Each named move below is a turn or a mirror, shown by a few rows before and after it. Which moves, in which order, take the first row of each later pair to the second? The first pair is answered.
k557 (before -> after):
[-15  11  15   3 -16 -16 -14  -6  -9  10]  ->  [-15 -10   9  -2  15  -5  -8  -2 -12  22]
[ 11 -32  10   6   0 -13 -14  11  -1  32]  ->  [ 12   9  10  10 -31 -25 -27   2   1   9]
[-20  56  -9   1  -6  45 -26 -32 -20 -37]  ->  [-27 -13 -23 -14  55  61  -4 -18 -16   2]
[  4  11  29   9   5 -22   7  41  34   3]  ->  [  4   4  27  10   8 -18   8  42  34  10]
k914 (before -> after):
[  8  14  15  15 -32  13  -4  18 -11 -26]  ->  [  6   7  11  14 -31  13   3  25  -5 -26]
[-23  10  -6 -26 -14  38 -40   6 -55  14]  ->  [-13 -21 -10 -33 -20  39 -14  34 -39  18]
[ -3  18  15   9  41   2 -10 -30   8  -3]  ->  [  6 -22   8 -10  34   8  31  10  23   7]
k912 (before -> after):
[  6  32 -19  22 -27 -17   3 -71 -45   8]  ->  [  5  30 -21  19 -24 -20   0 -70 -43  13]
[ 24  43 -20  17 -65 -27  -9  24 -18  -5]  ->  [ 23  58 -21  14 -54 -18  26   7  -7 -27]
[ -1   0   5   6 -19 -18 -38  -3 -15  16]  ->  [-13  24  16   2 -18 -22 -31  -7  -2  -5]
Pairs:
(2 to 3 moves a pair)
[  4   4 -14  11   3   3  51 -50 -24  -6]  ->  [ 15 -18 -22  -3 -32  -4  46 -16 -24  12] -> k912, k557, k914
[ 12 -63 -11  13 -68 -56 -31  67 -13  57]  ->  [ 11 -32  10   3 -79 -58  15  85  37   2] -> k914, k912, k914
[  8  27 -20 -10  -7   0  50  -7   5 -15]  ->  [ -1   3 -26  -5  29  10  50 -12   1   5] -> k914, k557
[-14  50  29  13  13  -4 -20 -29  18 -28]  ->  [  2  -4   8 -11  32  11  57   7  38 -15] -> k912, k914
[ 12   9 -18 -13 -55   6 -10  31 -11  -7]  ->  [  6 -42 -22 -18   7  22  -5  26 -14  28] -> k914, k557
[  7 -32   0   1  38  13 -15   9   8  42]  ->  [  4   2  16  13  24   0 -49  -5   3  30] -> k914, k912
[  8 -15 -27  -2 -53  20 -67  64  -7  29]  ->  [ -17   13   -7   19   23   30 -104   -5   -2   10] -> k912, k557, k914
[  1 -97  -9 -14  44  11   7  44  -5  55]  ->  [  22   23    4  -11 -100  -30    0   66    8  -18] -> k557, k914
[  2  22  12  -5 -48 -16 -38   7 -18   3]  ->  [ -6  17  -9 -10   3   9  56 -37  -6 -18] -> k912, k912, k912
[-24 -20 -22 -23  21  32  22   5  -7 -13]  ->  [-19  26 -16 -16 -33  14 -13   3 -24 -26] -> k912, k557
[ -1 -19  19   0 -16  19 -39   4 -36  17]  ->  [ -6  34  27  -6  -9  21  16 -20  -1 -35] -> k912, k912, k912
[  7 -37 -10 -23   0  31  33  39   2   4]  ->  [  7  12   3 -18 -59  12  -8  39  -3 -19] -> k912, k557
[ -5  17  17 -11   3  14  17  10  23 -41]  ->  [-12  11   6  -3  34  20 -11 -26   1 -18] -> k557, k912, k914
[  2  37  16   5  17  -6 -25 -14   1 -12]  ->  [ 15  -7   2 -16  20   2  30  16  22  -7] -> k912, k914
[ 12 -49 -28  13  33 -11  65 -36   8  52]  ->  [ 15 -13   6  24 -47 -52 -56   9 -17  57] -> k912, k912, k557
[ -3  33  18  45 -33 -28   4 -19  25   8]  ->  [ -8 -37  17  43  12 -18  -4   2  20  49] -> k557, k912
[-16 -26  -6  -7  -1  12 -36  -1 -35  43]  ->  [ -7 -31  -8 -24 -39  10  -8  33 -20  39] -> k557, k914
[-18 -28  -7 -18  22 -18 -43 -29   5  63]  ->  [-18  50   1 -15 -12 -27  -8 -63  27  -2] -> k557, k912, k912
[-34  42  17  -6  46  39 -61 -26 -12 -37]  ->  [-13 -45  12 -36  11  39 -11  79  15  -4] -> k914, k912, k912
[  5  -1 -35 -26 -51  31 -15  37 -46 -17]  ->  [-14  27 -29 -12 -26  32 -51  -4 -52 -25] -> k557, k914, k912
